In the data rows, the value 128 means zero.
Some points:
154 154 128 131 120 158 172 144 97 86 100 141 86 97 125 148 105 113 183 79 154 138 147 110 123 159 70 130 142 143 152 50 91 119 72 104 179 120 170 135 127 108 131 170 118 117 108 199 100 154 126 135 86 120 98 173 110 80 120 64 192 124 105 155
151 107 48 127 138 136 88 185 115 72 145 112 112 135 124 150 115 133 141 117 95 89 85 118 156 116 167 128 93 149 174 133 175 95 141 105 96 84 136 189 153 68 167 144 178 115 101 150 142 158 132 81 94 131 106 143 111 192 105 145 131 190 143 107
211 164 109 163 101 134 173 135 171 76 116 114 181 91 112 150 195 94 128 187 157 165 175 115 71 146 113 61 102 139 153 161 123 169 116 150 128 125 98 111 129 146 96 137 133 85 155 88 160 74 55 133 116 131 98 124 133 163 131 159 151 126 90 164
133 112 132 161 132 87 153 189 115 128 112 169 136 162 153 108 109 91 136 126 71 166 87 83 90 127 69 115 146 119 99 159 153 75 67 120 165 149 153 92 123 127 96 116 132 136 141 89 157 125 162 138 169 138 103 168 114 138 120 160 88 189 177 118
133 132 160 109 77 115 137 179 113 96 116 202 117 114 145 136 98 145 64 128 131 147 108 141 116 70 110 171 113 122 193 174 123 153 126 164 102 151 184 165 125 158 156 154 145 104 109 144 109 139 117 114 127 51 160 71 116 96 118 133 80 84 109 92
99 56 110 72 141 82 142 122 145 109 189 136 133 94 159 150 122 122 128 103 109 122 194 114 161 125 145 112 122 142 129 168 148 128 87 149 94 183 133 167 138 65 41 114 141 139 123 117 49 162 144 153 127 158 66 123 110 161 159 115 98 144 136 113
89 167 103 109 164 162 124 152 87 137 65 92 165 149 148 105 156 68 115 139 156 117 134 114 132 11 119 107 131 119 141 109 160 130 159 127 118 99 136 156 124 153 76 111 120 183 112 100 93 165 159 160 123 63 108 101 130 112 141 132 158 111 100 97
114 188 175 201 120 131 133 156 146 134 140 146 141 128 123 103 110 133 134 81 83 125 129 168 116 78 191 100 146 103 136 76 169 143 172 195 180 120 136 107 127 75 51 125 165 100 94 124 136 121 138 142 81 108 177 121 142 135 109 89 96 125 160 129
137 150 135 167 163 141 175 138 125 145 159 136 107 142 193 78 147 138 119 187 150 98 98 135 100 201 161 144 184 124 142 155 137 203 105 121 164 164 155 150 144 123 148 103 130 129 115 127 91 142 117 122 140 156 102 137 145 127 118 104 180 183 67 179
139 140 176 90 115 111 88 170 117 91 70 124 136 194 101 92 137 148 159 72 152 109 149 137 157 142 111 87 154 150 192 148 107 167 114 154 133 143 107 159 164 116 161 111 147 166 140 94 145 125 199 153 116 125 169 95 161 155 119 149 103 97 121 171
80 148 103 133 104 124 175 90 112 159 124 150 127 118 82 156 125 128 98 100 104 125 167 143 50 94 153 99 93 121 123 136 129 106 82 85 97 112 105 175 135 194 171 119 160 148 130 127 114 99 132 105 154 147 166 138 182 111 96 80 115 128 197 211
157 147 108 118 137 143 145 93 79 151 180 108 100 48 114 168 185 155 175 176 136 105 83 141 104 147 116 131 125 135 114 62 145 172 81 165 158 191 95 122 146 148 153 137 97 160 151 129 149 142 181 76 141 61 100 92 122 114 133 135 100 145 105 140
131 132 211 167 153 123 105 86 105 98 66 180 111 135 118 144 155 126 116 96 107 137 73 54 104 153 184 111 149 165 96 151 133 105 151 89 83 114 131 152 83 145 89 167 126 136 99 123 121 98 157 141 122 117 155 153 58 126 129 152 110 166 71 120
133 119 120 136 165 106 94 145 142 200 141 128 129 135 99 134 106 65 116 102 165 130 104 194 144 162 173 126 101 70 160 155 129 158 108 51 118 141 101 104 118 106 171 167 115 128 170 77 134 113 105 168 37 107 131 133 84 93 157 86 97 114 150 110
42 97 143 125 139 122 83 98 139 125 157 147 105 94 144 143 124 69 164 147 94 152 96 144 88 137 101 100 168 122 171 112 126 95 198 162 123 148 171 103 151 130 170 129 120 92 146 87 127 141 163 151 101 117 154 177 102 125 120 147 197 129 107 144
135 159 142 85 143 139 110 167 156 165 137 148 187 138 149 78 130 152 128 124 177 121 142 127 125 131 83 122 164 89 107 105 142 66 121 179 121 115 118 160 139 157 177 211 91 64 140 119 111 150 119 136 136 179 142 76 151 180 151 72 76 131 96 109
141 110 126 177 132 98 160 128 168 146 114 114 131 144 53 151 132 113 172 148 110 121 132 102 124 129 120 198 147 134 122 157 126 144 174 120 94 129 167 124 71 73 146 208 162 165 166 166 125 144 165 125 178 125 83 88 197 123 137 106 174 97 150 128
134 101 103 159 169 130 100 169 153 142 133 130 132 177 143 176 138 63 113 162 171 106 147 150 88 144 129 184 83 167 115 131 42 118 116 147 128 155 69 60 103 135 120 122 130 144 92 175 115 113 179 124 147 146 187 126 90 168 107 114 120 88 107 136
97 155 120 111 117 119 135 97 95 138 97 139 120 147 173 141 151 135 130 163 142 153 67 139 108 208 129 189 157 100 143 91 120 67 99 110 99 160 124 135 106 129 84 100 191 95 128 125 157 130 119 176 98 114 95 149 157 162 153 148 158 99 144 126
96 171 113 139 127 133 78 60 132 85 118 95 154 115 115 83 103 104 94 148 74 68 174 171 142 154 96 120 138 157 134 154 126 126 116 93 162 158 165 150 139 92 90 149 56 125 74 127 160 155 127 79 155 171 122 114 97 142 146 155 121 105 176 102
148 76 109 120 91 211 146 115 159 109 97 125 105 133 136 129 71 152 116 115 108 104 188 142 159 153 131 129 143 121 97 109 185 156 125 140 118 80 149 118 104 204 145 114 165 149 106 90 158 136 159 146 147 177 78 97 49 159 111 138 105 128 146 111
198 85 145 111 130 186 132 90 144 119 158 94 119 170 186 130 73 123 156 145 119 136 131 121 168 127 106 93 182 140 155 123 160 110 162 81 92 109 116 124 162 122 115 131 184 121 135 115 83 72 126 3 150 95 166 150 136 102 155 103 103 66 151 76
176 79 164 111 186 132 140 137 130 188 156 121 159 110 75 88 191 128 89 56 137 90 165 151 111 148 121 157 123 127 90 135 104 105 110 115 111 75 161 120 189 156 148 72 169 77 85 156 144 148 148 122 111 94 128 126 183 91 131 150 131 119 116 127
119 169 108 97 136 140 120 136 134 177 136 67 98 83 91 57 89 150 120 108 107 210 125 129 118 106 61 176 108 168 99 176 132 144 154 105 114 122 87 159 73 100 139 73 137 94 143 135 106 95 138 158 108 118 176 110 114 120 111 88 118 139 91 166
122 117 107 127 109 115 131 51 166 170 146 162 107 158 153 130 87 170 103 93 151 115 75 79 109 95 132 99 109 170 178 168 112 104 96 140 142 83 156 75 129 97 82 137 101 144 118 82 194 164 143 130 128 145 129 150 148 146 97 125 145 131 76 84
121 133 110 55 156 83 119 150 126 75 105 107 98 133 84 81 112 190 123 130 101 133 127 149 125 108 150 124 116 99 102 92 116 118 114 150 141 148 139 82 141 163 131 130 111 161 105 102 81 67 112 93 52 190 136 70 183 133 119 153 143 127 92 96
111 111 108 129 98 84 136 74 179 94 132 110 144 166 199 80 153 130 151 76 97 161 172 83 117 112 151 161 98 129 100 84 70 158 132 107 148 102 142 178 157 123 136 155 104 143 148 84 148 150 119 143 156 85 96 144 95 166 80 150 92 145 138 87
102 194 185 116 116 149 114 148 175 134 138 151 88 119 165 113 160 175 172 140 150 128 121 124 90 153 131 95 66 111 162 133 135 112 121 102 84 104 125 79 113 122 129 115 103 142 146 186 103 167 99 129 133 122 58 119 118 87 154 200 134 130 165 156
109 109 149 69 92 156 150 139 102 136 120 116 151 122 93 145 100 133 106 151 166 159 125 138 135 129 167 172 170 129 94 148 108 99 124 150 107 93 109 100 186 70 126 167 100 175 139 169 155 67 61 125 169 79 107 131 68 148 111 115 173 140 129 179
83 137 117 169 156 161 58 138 140 131 150 111 103 144 78 195 146 139 148 111 160 169 131 109 178 118 146 192 156 111 155 145 143 168 106 132 130 117 169 114 147 187 117 114 86 101 179 156 154 121 90 82 163 165 120 178 149 99 122 89 132 159 169 107
110 127 116 120 152 134 163 113 117 86 135 136 150 162 85 155 98 170 149 74 152 76 96 134 148 110 143 125 122 154 91 140 158 136 179 108 141 203 117 91 108 118 167 84 96 60 137 114 155 108 121 149 209 103 82 167 121 116 159 86 151 103 114 108
118 140 162 170 94 134 141 98 116 115 156 103 144 195 149 153 130 120 90 173 81 124 165 96 159 149 94 129 142 127 185 104 128 67 123 138 101 157 124 100 100 121 167 90 91 145 132 170 151 100 136 200 90 105 130 143 138 71 158 143 93 168 80 111
155 42 122 113 58 148 74 113 65 70 109 131 197 106 184 99 119 117 151 109 107 112 119 148 105 129 137 163 103 171 112 165 167 126 182 106 147 112 136 87 136 139 115 140 161 148 153 149 108 153 94 115 105 179 130 134 161 118 154 86 76 116 143 133
131 134 132 86 174 88 163 153 91 162 141 146 133 128 122 159 94 138 126 146 106 111 135 108 164 177 95 77 77 51 65 127 99 170 193 126 121 82 164 137 151 129 97 119 138 109 120 149 176 159 109 105 128 138 202 118 161 159 187 97 119 112 111 158
108 145 143 146 97 78 105 117 118 147 54 147 137 146 83 114 139 143 147 191 118 185 112 168 155 125 105 91 95 153 143 130 131 140 139 169 140 84 63 150 176 146 123 110 152 87 46 127 95 154 131 134 143 121 94 117 111 131 152 72 176 160 155 41
184 155 119 163 104 96 116 129 108 77 192 137 163 79 150 113 132 121 145 166 178 159 126 131 172 125 205 98 137 141 79 101 130 116 70 127 159 96 133 135 51 155 164 111 135 120 154 126 132 160 132 161 170 104 182 113 143 99 144 164 175 134 121 153
116 154 84 86 149 125 165 119 128 191 80 165 79 66 105 119 163 111 155 152 142 75 122 108 182 77 117 130 185 158 142 128 113 141 152 126 135 171 86 114 130 107 150 119 193 145 133 142 126 100 38 173 129 168 192 147 134 123 96 136 83 144 154 105
133 97 136 176 70 80 137 145 109 166 140 70 140 94 114 174 105 134 82 118 206 104 84 121 128 96 76 141 139 68 125 119 82 138 164 97 121 123 81 138 136 128 123 112 91 123 140 140 77 106 144 139 137 191 136 152 115 136 88 197 117 98 126 134
165 78 113 150 157 174 124 167 175 163 113 176 116 142 154 150 144 168 56 145 108 148 121 117 182 152 136 126 96 176 114 118 126 95 167 139 166 139 83 175 97 109 134 165 61 148 171 131 117 116 118 135 112 118 148 158 131 115 100 136 192 82 189 164
There is one direction along which these points spread out most. How far along it is each point below, from 0 to 99? 50 is the average, and the first point above lies past it. One standard deviation of the points above along it is 16.
121 133 110 55 156 83 119 150 126 75 105 107 98 133 84 81 112 190 123 130 101 133 127 149 125 108 150 124 116 99 102 92 116 118 114 150 141 148 139 82 141 163 131 130 111 161 105 102 81 67 112 93 52 190 136 70 183 133 119 153 143 127 92 96 41
198 85 145 111 130 186 132 90 144 119 158 94 119 170 186 130 73 123 156 145 119 136 131 121 168 127 106 93 182 140 155 123 160 110 162 81 92 109 116 124 162 122 115 131 184 121 135 115 83 72 126 3 150 95 166 150 136 102 155 103 103 66 151 76 26
97 155 120 111 117 119 135 97 95 138 97 139 120 147 173 141 151 135 130 163 142 153 67 139 108 208 129 189 157 100 143 91 120 67 99 110 99 160 124 135 106 129 84 100 191 95 128 125 157 130 119 176 98 114 95 149 157 162 153 148 158 99 144 126 63
42 97 143 125 139 122 83 98 139 125 157 147 105 94 144 143 124 69 164 147 94 152 96 144 88 137 101 100 168 122 171 112 126 95 198 162 123 148 171 103 151 130 170 129 120 92 146 87 127 141 163 151 101 117 154 177 102 125 120 147 197 129 107 144 55
165 78 113 150 157 174 124 167 175 163 113 176 116 142 154 150 144 168 56 145 108 148 121 117 182 152 136 126 96 176 114 118 126 95 167 139 166 139 83 175 97 109 134 165 61 148 171 131 117 116 118 135 112 118 148 158 131 115 100 136 192 82 189 164 62
139 140 176 90 115 111 88 170 117 91 70 124 136 194 101 92 137 148 159 72 152 109 149 137 157 142 111 87 154 150 192 148 107 167 114 154 133 143 107 159 164 116 161 111 147 166 140 94 145 125 199 153 116 125 169 95 161 155 119 149 103 97 121 171 38
141 110 126 177 132 98 160 128 168 146 114 114 131 144 53 151 132 113 172 148 110 121 132 102 124 129 120 198 147 134 122 157 126 144 174 120 94 129 167 124 71 73 146 208 162 165 166 166 125 144 165 125 178 125 83 88 197 123 137 106 174 97 150 128 59
151 107 48 127 138 136 88 185 115 72 145 112 112 135 124 150 115 133 141 117 95 89 85 118 156 116 167 128 93 149 174 133 175 95 141 105 96 84 136 189 153 68 167 144 178 115 101 150 142 158 132 81 94 131 106 143 111 192 105 145 131 190 143 107 25
99 56 110 72 141 82 142 122 145 109 189 136 133 94 159 150 122 122 128 103 109 122 194 114 161 125 145 112 122 142 129 168 148 128 87 149 94 183 133 167 138 65 41 114 141 139 123 117 49 162 144 153 127 158 66 123 110 161 159 115 98 144 136 113 24
96 171 113 139 127 133 78 60 132 85 118 95 154 115 115 83 103 104 94 148 74 68 174 171 142 154 96 120 138 157 134 154 126 126 116 93 162 158 165 150 139 92 90 149 56 125 74 127 160 155 127 79 155 171 122 114 97 142 146 155 121 105 176 102 25
155 42 122 113 58 148 74 113 65 70 109 131 197 106 184 99 119 117 151 109 107 112 119 148 105 129 137 163 103 171 112 165 167 126 182 106 147 112 136 87 136 139 115 140 161 148 153 149 108 153 94 115 105 179 130 134 161 118 154 86 76 116 143 133 23
157 147 108 118 137 143 145 93 79 151 180 108 100 48 114 168 185 155 175 176 136 105 83 141 104 147 116 131 125 135 114 62 145 172 81 165 158 191 95 122 146 148 153 137 97 160 151 129 149 142 181 76 141 61 100 92 122 114 133 135 100 145 105 140 77
83 137 117 169 156 161 58 138 140 131 150 111 103 144 78 195 146 139 148 111 160 169 131 109 178 118 146 192 156 111 155 145 143 168 106 132 130 117 169 114 147 187 117 114 86 101 179 156 154 121 90 82 163 165 120 178 149 99 122 89 132 159 169 107 60
